(in the rows, 128 means zero)
One turn moves each row of this set onto another row. After a few examples, where does it send each row asked below?
Gan: [116 116 118 162 148 141 126 135 104  90  95 149 129]
Nimek: [134 140 120 101 124 112  88 109 140 107 127 117 123]
guli: [128 133 136 145 117 160 159 100 130  85 113 139 128]
zade: [131 117  97 173  92 163 109 138 121 125 123 102 122]
vekop: [168 114 147 138 127 129  85 125  98 131 117 145 107]
Reke: [131 111 105 173 108 142 133 126 121 115  87 146 144]
nam: [122 140 126  90 125 168 115 104 144 126 138 130 145]
Bif: [134 109 110 156 164 148 117 159 114 125 142 135 122]
ton: [100 115 147 137 116 133 101  86 103 124 162 136  98]
dapot: [148 124 100 137 107 131 114 161 137 133 109 123 146]
rol: [156 165 104 127 111 163 135 133 114 129 132 129 132]
Firi: [128 138 110 128 122 145 116 157 144 128 173 133 104]
tef: [150 139 114 157 118 159 138  96 100 113 104 156 146]
rusuf: [118  88 118 157  99 122 117 112 143 131 172 145 145]
Pek: [ 97  86 150 143 120 126 103 124 130 105 162 150 120]
femo: [144 123 127 118 116 120  73 139 131 129 152 110 114]
kigut: [128 115 128 111  98 140 145 123 155 134 122 106 116]
nabo: [123  97 113 168 108 117 102 114 121 128 127  96 151]
tilu: [111 126  92 155 125 115 131 100 138 124  96 138 119]
Pefum: [119 140 111 114 132 121 136 142 155 108 143 142 103]
sedo: [125 129 134 116 139 149 106 171 120 107 112 140 126]
luz: [134 135 139 103 121 172  93 131 129 138 165 138 124]
Zuga: [110 160 110 160 113 161 127 109 117 108 161 161 134]
Kogak: [142 150 125 147  97 184 101 121 110 122 132 165 118]
vugel: [128 123 122 148 101 141 126  80 116 130 184 134 129]
rona: [139 112 134 158  97 132 107 127 104 148 163 109  99]
tini: [130 131 120 119 151 140 130 111 124  77 110 146 137]
gat: [115 108 148 141 162 150 129 133 115 124 149 165 140]
bize: [106 116 148 165 119 131 108  83 109 123 161 151 100]
mado: [105 122 142 143 122 177 101 138 108 138 172 145 115]
Gaf: [138 149 132 113 118 147 104 127  96 133 101 117 100]
dumo: [120 115  94 137 125 112 130 112 138 115  86 131 122]
ber: [131 133 113 129 122 161 161 109 133  91 111 141 136]
vuma: [136 128 124 151 140 134 114  98  85 117  88 140 122]
Zino: [129 123 115 118 118 136 119  83 125 125  80 133 129]
romu: [134 102 142 150  90 133  69 134 117 129 153 125 127]
deten: [125 119 129 175 107 136 113  77 118 121 174 138 130]
Kanim: [134 119 160 149  90 112 108  98 104 129 114 135 101]
Buzol: [137 125 125 140 153 133 128 105 128  74 120 137 149]
mep: [138 130 121 154 121 141 103 140 119 136 186 162 125]
Puna: [113  89 130 175 117 135 110 101 135 131 165 147 147]
Sopi: [106  85 158 167 123 131 110 108 125 114 156 148 118]
bifif: [139 120 132 123  83 152 112 136 139 147 149 106 103]
rokan: [119 114 128 129 129 137 112  85 128 135  83 148 135]

zade moves to Bif
vuma moves to tef
deten moves to Puna
Now these:
Firi moves to femo
Nimek moves to nam
Pek moves to ton
dapot moves to sedo
mado moves to rona
Buzol moves to rokan
Zuga moves to nabo
ber moves to dumo

